One hidden turn or mirror swaps the rows below in pairs. Which row is each named row swapped with?
The rows were stretched afterwards, more along some directions than others.
z750: [  2  12  11   9  -7  11 -10   3   0 -12  11   5  -5  -8   9   5  12]
z652: [ -5  16 -23  13  -1   3 -14 -20  -7   4  -8   8   3  -5  12   2   2]
z789: [-19  17  -9  -1  -5   4  -5  -2 -15  -8  -9   3  -6   3  13 -12  -1]
z219: [  5  -4 -13  13  11  16  -6 -21  -8   5  -3  13  -4   0  -7  -5   4]
z716: [  2   2 -12  19  10  13  -3 -22  -3   5  -4  17  -9   0  -8  -5   4]
z73: [ -7  -4 -16  -6 -14  11 -25  -7  -6 -13 -12  -8   9  -5  -6 -10   7]
z524: [  0   1  14   8 -17   9 -12   5   0 -11   6   7  -2  -9   2   0   6]
z508: [ -3  17 -23  23  -3   9 -17 -25 -10  -1 -12   4   0  -7  11   1   2]
z492: [  1   6  10   6 -13  10  -9   8  -1 -10   8  -2  -4  -2   1  -1  11]
z401: [ -4  -7 -12   5 -17  17 -25 -12  -5 -11 -11  -3   2  -8 -11 -13   6]
z543: [-19  18  -1  -4   1   2 -11  -1 -15 -11  -5   3  -6   5  15  -6  -2]
z857: [-21  16  -4   0  -2   3  -7  -1 -19  -8  -8   8  -5   1  13  -6  -3]
z182: [-11  20  15 -10  -6  -7 -12   8 -10  -1   5  14  11 -16  14   3   2]
z195: [ -9  18  15  -8  -6  -4 -16   5  -9  -3   4  11  13 -15   9   7   4]
z883: [-20  17  -8   2   0  12 -11  -5 -18 -10 -11   4  -6   5  13  -6   2]
z651: [ -8  26   8  15  20  -8 -16  -1  -8   2  -2  13  -8  -7  12   7   2]
z353: [ -2  -2 -13  -2 -13  21 -15 -14  -4 -10 -15   2   4  -6  -7 -11  -2]
z830: [ -4  11 -21  16  -7   5 -17 -19 -12   0  -8   3   7  -8  12   1   0]
z75: [  2   2 -13  10  13   1  -8 -22  -2   5  -1  19  -4   0  -3 -10   3]
z871: [ -7  27   7  17  18  -3 -12  -6 -13  -1  -8  19  -6  -4  14  10  -3]
z746: [-21  18  -9  -3   1  10  -8  -2 -15  -7  -4   2  -8   3  14  -9   2]
z245: [  0  -5 -16   4 -19  21 -10 -13  -6  -9 -10   0   2  -6  -7 -10   0]
z787: [  5   3   1  13 -15   6  -8 -11  -3 -10 -10  10  -1   7  -9  -6   1]
z510: [ -6  27   9   9  21  -8 -14  -2  -8  -3  -3   9  -4  -1  13  10   0]
z51: [ -7  22   6  12  24  -6 -14  -2  -3   3  -2   8  -5  -5  10   3   2]
z758: [  5  19  -2   9   3   3 -14 -16  -5  -1  -8  14  14 -18   1   9  -5]
z865: [ -7  25   4   9  23  -7 -12  -2  -8   3  -7  10  -3  -2   7   4   3]
z719: [-4 29  1 16 19 -1 -7 -7 -9  3 -6  9 -8  3 10  5 -2]
z852: [-12  24  15 -12  -2  -7  -8  11 -10  -3   8  15  10 -15  14   5   0]
z116: [-22  16  -7  -4   1   3  -9  -1 -12  -6  -5   1  -5   0  14 -13  -1]
z605: [-12  17 -18  15  -3  -3 -24 -18 -10   3 -11   5   5  -9   7   0   5]
z154: [ -7  15 -21  18  -8  10 -20 -19 -13   1  -5   2  -2  -8   9   0   4]
z762: [ -1   1 -15  14  12  13 -13 -25 -11   5 -10  13  -7  -2  -6  -8   6]
z451: [ -8  22   6  14  19  -5 -14  -2  -9  -1  -6   9  -3  -2   8  10   3]
z713: [ -4  12 -25  13   0   0 -20 -21   0  -1  -5   0   5  -1   7  -6   9]
z273: [  3  -1 -15  12  13  13  -4 -22  -4   8  -3  18  -9   2  -6  -5   4]
z314: [  9  15  -1   5   6   1  -6 -11  -3  -4  -5  19  10 -14   3   9  -9]
z702: [-10  21  18  -9  -7 -10 -13   9 -14  -1   6  12   8 -14  12   3   0]
z840: [  5  16  -3   6   4   5 -17 -15  -3  -1 -14  13  13 -16   0   8  -6]
z957: [ -6   4  10   4 -13   4 -18  13   0 -12   8   0  -4  -7   3  -3  11]
z330: [  5  14  -4   5   5   1 -17 -13  -6   4 -10  10  14 -17  -3   9  -1]
z410: [-19  21  -7  -2   4   4  -8  -5 -19  -2 -10   5  -7   6  10 -11  -2]
z720: [  4   6 -10  18  13  14 -11 -21  -9   9  -1  15  -9  -4  -6   0   5]
z317: [ -1   2  10   6 -13  10 -10   8   2  -9   7   3  -4  -6   2  -4  10]
z975: [ -4  25   1  -5  -2  -7  -7 -12 -13  -1 -12  16  18   1   1   4  -3]
z886: [-14  15  14  -7 -12  -7 -25   7 -14  -9   4   9   4 -16  14   0   8]

Swapped with z651: z746
Swapped with z182: z317
Swapped with z720: z154

